In the data rows, the value 128 means zero.
Here is a table of points, one per row:
[137 152 145 121  66 195 110 139 195  98 167 110 150  98  70 146 171  97 119  79 113 141 155  58  39 177 145 160  87 147 155 165 110 126  62 131 158  79 143  95 152 168 162  66 245 166 178  96]
[170 209 124 150  62 169  95 141 143  95  99 157 112  88 169 170  78  86  93 151 152 168 134 154 187  84 100 121  64 215 146 110  44 114  88 155 137  86 145 147 120 132 128  99 106 144 110 201]
[215 135  99 154  84 145 177 208 146 129 113  54 184 152  97 156 117 156 138 138  80  97 123 144 115 149  92 133 157 109 128 165 161 131  93  75 106 113 179  61 204 190 159  94 153 135 144 130]
[116 128  83  70 138 131 124 136 148 101 101 115 120 160  56  55 106 107 197  22 138  71 100  79 202 113 156 124 137 170  89 179  94 161 116 135 157 185 167  89 154 217 166 160 137 159 167 137]
[145 168 182 113  60 158  99 110 131 168 103 134   7 147 132 185 103 124 110 107 124 155 155 165 172 130  58  77 145 166 141 173 106 157  85 178 191  54 240 132  91 138 196  76 165 131  95 132]
[119 170 150  65  56 131 118  73 154  36  99 139 128 144 122  92 128 156 142  58  93 112 195  82 148 116 149  93  71  76  47 157 120 199 134 105 144 154 158 125 118 166 136 169 116 131 129  64]
[145 158 189  44 124 200 155  55 117 167 185  60 215  70 109 177 112 129 140 105  99 195 128 122 104 132 147  73 111 180 189 175 178 114  91 102 148  95  89 199 158 169 169 121  78 186 139  45]
[114 125 200 225 187 160 175  52 112  73  78 111 188 122  73 127 100 157 137 151 125 134  65 194 119  86 203  70 137 153 193 193 139 127 133 146 137 113 183 146 155 121 126 214  87 105  57  86]
[163 186 117 103 140 191 139 189 154 137 172  75 149  84  88 146 170 118 131 150 122 169 207  24  99  91 157 159 151 118 110 168 184  83 194 116 119 136 157 110 215 162 119 113  96 118  75 114]
[105 206 140 187 173 133 226   0  95 108 137 156 151 105  93  87  83 190 110  61 128 160  11 192 136  63 186 104 136 129 127 160 144 120 101 126 105  44 141 114 179  93 113 201 157 124  81  95]
[140 204 100  81 134 113  68  97 125  96 123 157 232  78 105 146 163 114 131  86 169 114 138 154 146 135  88 101 115  80 125 133  91 150 118 187 161 172 195  77 130 177 116  99  67 164 161 171]
[149 133 105  92  91  88 125 215 114  75 121 134 198 149 131 126 143 239 126 118  70 106  76  77 157 120  91 175 175  99 156 122 105 141 133 101 141 103  84 155 142 116  84 122 115 125 142 118]
[ 83 131 155 196 165 152 113 133 140  44 124 203  93 121 189 116 141  91 145  99 149 141 145 152 191 144 116 130 126  86 112 115 111 171 118 183 151 139 171 150 160 115 149 118  95 115 133 165]
[222 113 132 101 120 191 172 175 145 118 236 154 163 190 145 199 135 121 124 102 225 175 125 101  62 126 177 101 110 223  48 132 141 145 168  94 178 127 113 107  94 127 140  66 144 150 174 155]
[ 86 150  46 154 137 151 196 109  73 255  19 136 110 133  51 121 140 182 146 151 130 236  92 167  97 133 166  89 106 136 198 128 138 115 158 197  83 138  71 172 191 167 133 157 143  49 114 102]
[ 58 138 197 205 188 208 157 122 111 160 118 120 105 164  77 134  87 182 141 132 109 189 120 160 148  51 135 170  90  75 186  96 131 138 149 152 120 151  83  81 160 124 102 165  88 135 130  86]
[146  94 184  88 178 123 162 120  64 113 128  74 145 145 132 122 180 131  78 139 134  88  98  35 122 130  91 160  86 136 170  72 145 113 205 100 131  90 146 142 136 134 143 142  71  69  90  94]
[ 58 188 155 143  88  95 182 163  96 208 157 103 156 160 175 131 151  87 123 136 137 110 241 136 117 101 129  78 162 117  93 122 130  35 144 172 151 121  98  93 104 100 152 220  84 131 165  95]
[151  99 165 106 151 127 101 133 175 106 158  66 180 161  86 113 200  84 141 125 125 108 107 158  91 200 165 183  69 142 109  39 126 122  72 145  88 111 130 105 121  87 142 137 178  81 121 136]
[192  58 119  95 121 150  69 181 139 121 172 134 142 107  93 101 157  69  87 130 174  76  99 156  81 179 159  67 133 135 142  84 142 128  73 173 105  69  88 110 116  80 177  80 117 164  90  65]
[102 146 135  95 134 162 124 163 137 149  96 151 141  86 191 100 151  93  78 121  93 116  97 156 142 141 210 138 114  63  79 118 140  90  56 143 122 182  97 101  27 132 133 170  96 144 115 138]
[165 120  53 239 151  83 109 115  98 126 195 103 104 134 137  78 114  74 142 197 142 198  87 128 118 186 143 137 123 176 124  96 196  87 101  71  77 247 121 131   7 127 102  97 203 159  22  46]
[143  68 115 120 128 104 124  93  41 192 163 107 170 121 183 120 187 134 201 204  82 132  16 150 118  85 151 132 164  77 167  43 132 129 188  31 183 179 116  63  52  55  71 121 187  71 126 139]
[121 128  76 136 107 217  59 133  84 131 111 127 131 212 218 149 159 124 110 127 191  75 107 175  92  94 140 117 121  97  83 166 190 134 157 115 135 139 104 182  40 135  50  95 100 172 201 113]
[ 90  13  47  95 101 117  63  87 120  78  91  88 130 178 170 122 122 120 149 156 218 126 173 103 232 135 168 124  89 129 105 163 106 132 255 123 165 148 143  71 128  95 161  86 217 133 177 100]
[128 155 101 139 203 141  84 144  65 113 154 131 170 204 168 129  59 153 184 148 176 145 184 172  10 150 130 166 150 142  89  78 112 179 169 108  90  98 119 163  98 119 137  36 181 101  67 175]
[ 79 164  85 161 129 129  66 128 123 127 190 149 194 240 179 119 154 167 149 140 121 173 103 107  99 116 155  79  98 158  87 200 146  97 121  70 185 127 194 121 101 141 129  73  70 167 170 119]
[143 207 100  54  78 146 147  87 209 106 157 130 137 211 139 153  34  93 119 116 187 131 138 129 135 118 106 117 159 127 145 182 131 115 170  44 186 192 179  96  36 125 193  78  98  87 208  87]
[ 86 164 128 138  82 105 171 184 108 152 131  88  34  74  65 163  75 158 133 160 126 139 106 101 142 128  99  99 166 111  79 110 125 169 108  86 120 110 191 198 172 109  30  79 166 106 116 176]
[125 122 185 164 120 106 164 198  76  91  62 182 139 106  52 143 174 110 119 147 206 199 146 140 124 194  83 163 130 114  90 124 118 132 114  77 130  76 113 148 116 196 143 119 160 134  85 162]
[189  67  42  50 103 172 173  78 176 124  92 165 136 176 137  89 135 139 128 107 101 163 142 101 209 206 115  57  72 104  91 129 125 140 198 180  66 131 132 107 182 161 147 154 185 127 167 176]
[113 153 166 107 139 163  98 220 103  58 152  81 198  87 113 107 117 144 130 116 124 104 108 149 145 196 142 136 156 140 128  95 168 154 135 126  53 121 112 133 177  88 174  86 172 111 178 110]
[133  92 141 167 192 112  92 162 121 146  69 168  83 132 146  91  61 114 170 127 140 120  80 145  85 170  95 103  91  59  48 103  65  80 168 182  85 148 104  89 162 125 102 164 119 169 152 115]
[155 109 186 108 151  49 133  80 194  71 144 123 113  65 149 136 201 160 148 215  89  30  34 191 128 145 117 144 172 169  96 119 189 108 171 138 101 143  61 110  86 152  96 160 195 118  97 137]
[ 35 106 102 217 128 147 149  94 129 151  86  89 120 123 129 114 142 170 110 120 129  56 115 134 166 208 148  92 118  88  83  54 171 109  74 112 121 189  85  84  78 145 121 138  65 195 127 149]
[ 36 104 143 178 128 106  90 140 160  87 129 131 103 122 175 136 102  76 118 128  89 147 133 203  94 202 160 116 104  90 130 131 105 132 133 167 144 135 104 114 116 156  75 139  63 132 126 187]
[ 61  76  32  73 175 151 111  56 101  86  54 179  56 168 160 172  98  76 247 122 163 130 150 116 178 118 154 156 143 180 126 152  80  81 203  81  83 113 163 143  96 157 159  69 198  74 145 151]
[141 153  64 174 107 155 114  75 165 115 126 196  72 162 109 189  97 120 247 165 182 134 141 171 159  71 153 172 131  81 106 162  64 202 164  63 178 125 161 198  67  81 198 141 108 186 138 110]
[197 140 174 100  68 108  72 122 175 200  90 142  80 139  84 198  54 108  80  89 168 167 188 115 102 138 198 130 155 156 111  93 118 200  48  94 127  70 193 148 174 171 122  75 205 140  64 146]
[178 143 187 157 138  95 118 186 130  91  75 113 103 121 152 133 149 172 203 146 179 200 146  79 114 125  88 130 179  82 151 150 154 131  61 147  84 103 132 158 127 123 126 155 189 102 127 181]
[115  88 124  83 162 153 127 127 161 167 103 171 143 133 160 100 124 201 122 186 120 129 129 109 228 204 137 120  39 131  81 175  80 120 136 165  40 147  87  85 162 184 182  66 150  73 194 122]
[139   0 166 124 118  50 139 152 118  67 101  82 153  61 138  65 131 139 171 135  50 147 121 197 194  69 102 146 176 108 133  57 109 107 145  98 123  70  88 178  74  90  84 103 100 112 149 176]
[104 136 108 133 101 144  93 120 142 127 120 123  95  95 217 131 162 160 101  92 131  87 119 207 101 189 108  99  73 147 161  61 147  46  92  87 122 221 139 125 143  91 115 212 121 192 120 124]
[122 119  83 179 127 120 136 116 114 135 106 112 114  97 179 156 124 171 152  58  92  54 100 146 138 166 120 143  82  62  82 113 127  79  82 198 119 180  91  61  70 100  89 129  97 112  74  72]
[118 112 160  82 104 113  95 184 102 113  99 144 151 135 159 158  73  71 129 180 153 149 131 141 107 157 130 117  38 155 126 139 115 127  47 185 141  84  91 150 101  54 111 147 115 196 127 185]
[149 187  77 139 178 170  85  91 161  51 119  54 124 154 110 138 116 105 117 101 131 103 150  95 188  98  85  80 110 107  85 157  91 176  84 142 214 175  42  92 172 146 136 142 124 110 190 138]
[103 137 124 133 111 119 163 205 193 143 124 104  89 176  56 144 133 153  95 115 128 144 126 123 124 109  94 135 138 124 139 167  68 146  81  76  80 136 156 202 128  99 139 126 170  89  26 203]
[135  99 135  99  82 114 166 148 135  83 166 163 173  96  94  57 123 212 169 166  89  79 162 113 100  93  36  96 151  89 189 119 141 136 131  85 197 151  65 135 149 164  88  97 137  81 124 177]
[179 109 118 159 138 107 113  78 109  92 136 120  99 122  94 130 134 101  66 129 148 205 152 125  66 145 162 223 147 144 131 126 176 128 119  97  88  24  94 143 195  96 170 129  61  80 112 132]
[ 89 136 158 214 138 105 163 107  98 195 137 160 158 154  95 149 104  91 172  90 121  97 158 150 131  81 152 144  65  30 149 150 163  57 139 208 102 176 123 186 164 101  66 102  84  94 144 125]
[ 89 149 137  75  82 126  97 167 123  79 132 141  96 166 165  77 162 153 107 164 116 113 125 176  71 129 169  90 110 118 138 100  93  75  77 184 137 140  94  74 115 122 121 113  54 146 144 109]
[132 149 108 212  98  76  87 128  87 233 124 126  54 125 166 104 112  99 136 101 125   0 203  53 148  99 183 105  77 141 152 149 118 164 211 152  66 163  79  57  98 164 143 173  64 108 164 134]
[158 162 159 130 187  74 131  52 107 159 150 102 112 112 112 123 155 111  86 182 116  94 145  61 156 209 157 149 198 133 202 141 128 116 172 117  69 118  89 136  85  61  99 160 159 178  82 146]
[195 150 108 168 137  86 147  91  80 144 147 153  98 137  70 159 174 104  45 128  45 121 249  78 128 159 105 216 165 246 140  86 194 120 138 196  88 250 128 112  48  98 119 133 151 212 115  58]
[212 129 162 138 195  74 144 136 100 216 187  85  31 107 145 103 209 136  90  91 145 124 201 165 131 164 189 181 137 174 140 117 102  98 135 147 128 144 107 159 136  91 151  81 135 187 106  93]
[159 122 162 124 109 184  71 131 125 231 165 141 105 137 148  74 141  30 109 120 146 124 207 177 130 160  88 192 162 205 151 129 148  99 153 149  91  87 109 132 130  95  89 167  93 182  86 109]
[165 100 139  98 170  58 199  65  87 120 108  73 160  67 144  64 208  89  48 181 145  58 102 133  98  65 108 147 122 164 163 154 119 155 164  74  71 102 158 120 147  88  92 136 129 122 178  97]
There is one direction along which these points spread out most. Take the direction at right angles to it along which they spread out most. Then take the direction at right angles to both along which they spread out most. Go by this last direction. How far along it is each point below, from 0 to 99? The average is 50, and the first point in the table lies past the average. One standard deviation of the points above along it is 16.
[117  80 164 118 195  39 199  74  97 153 212  76  96 135 180  97 137  75 101 184  97  94  93 102 148  86  80 189 158  93 193 113  98 128 156 120 113  51 118 170 103 140  75 167 149 127 161 153] 45
[115 133 123  29 131 100 158 127 151 159 179 124 152 121 164 115 117 111 135 122 190 137 137 138 140  90 160 167  91 193 197  91 255 115  98 172 162  72 118 105 167 113 134 157  82 175 115  94] 57
[110 126 122  48 161 163 101 117 105 199 193 139 154 105  72 157 128 134 103 153 130 131 157 169 120 146 123 160 104 175 133 142 151  87 108 134 160  69 143 103 116  88  94 199  39 123 168  87] 56
[137  60 116 111 129 136 156 113  65 120 197  95 160  82 104  96 120 167  42 185 128  74 121  92  92  87 164 216 153  94 145 127 144  67 179 166 139 112 154 165 131 163 177 183 151 124 152 178] 47
[ 34  66  73 150 199  99 118 159 175 117  89 172 116 135 154 183 141 124 117 110 126 143 122 152 120  72 114  71 108  79 120  98 101 173 126 188  12 109 101  61 118 138 151 123 132 173 135 144] 42
[115 100 137 136 165 124  90 199  84  41 124 201  84  98 172 164  95  86 117  49 103 180 169 174 140 129 127  73  95 112 164 192 136 144 107 131 137 135 133 129 116  96 117 159 105 126 140 188] 44
[145 151  89 114 106 123 179 202 151  74 141  96 177  97 117 128 152 134 148 108 104 126  91  95  72 185  86 132 141 137 150 121 118 188 168 167 147 136 110 168 142 152 131 115 133  94 137 125] 42
[144  87 124 141 108 140 135 177 193 157 140 145 173  70 131  82 127 219 153 149  73 120 142  23  82  80  64  82 182 144 119  98 120 175  99  72 154 146 187 154 131 142  68 162 124  44 192 111] 34
[108 147 168 153  94  59  64 160 176 144 125 127  83  95  70 142 125 159 125 113 113 196  62 103 109  44  54 133 157 103 117  82 121 121 165 113 114 133 129 204 136 131 156 116 155  96 122 200] 31
[111 120 103 119  48 107 124 176 140 227 163 115 212  89 152 109 137 170 117  96  69 120  81 101 136  76  46 154 198 107 109 167 122 225 119  67 202 167 109 129 169 179 132 143 149  43  83 132] 33
[105 130 178 143 100 142 170 154 127 207  55 166  53 129 104 105  97 120 157 186  33 118  85  59  86  66  48 124 186 109  91 128 154 170 106  69 171 136 165 167 185  85 154  71 147 137  83 223] 30
[104  82 155 128  74 109 138  52 138  89 107 191  33 178 127 218  89  80 155 111 174 115 117  94 212 117 135 115 218 137 108 139  15 163  77 126  94 196 159 144 217 180 158 130 134 116 128 100] 40
[143 209  85 110 145 133  93 160 176  90 103 206 139 144 119 156 128 102  96 125  81  68 148 121 181 130 141  74 106 121 111 114 127 112 107 115 248 109 161 148 153 192 168 146 141  99 167  57] 48
[106 148 175 137 172 163 184  38 176 152  58 145 162  95 120 114  59 155  82  91 162 210  77 141  85 104 152 139 202 172 185 173 120  78  95 157 214  94 155 129 146  68 100 145  82 125  72  90] 26
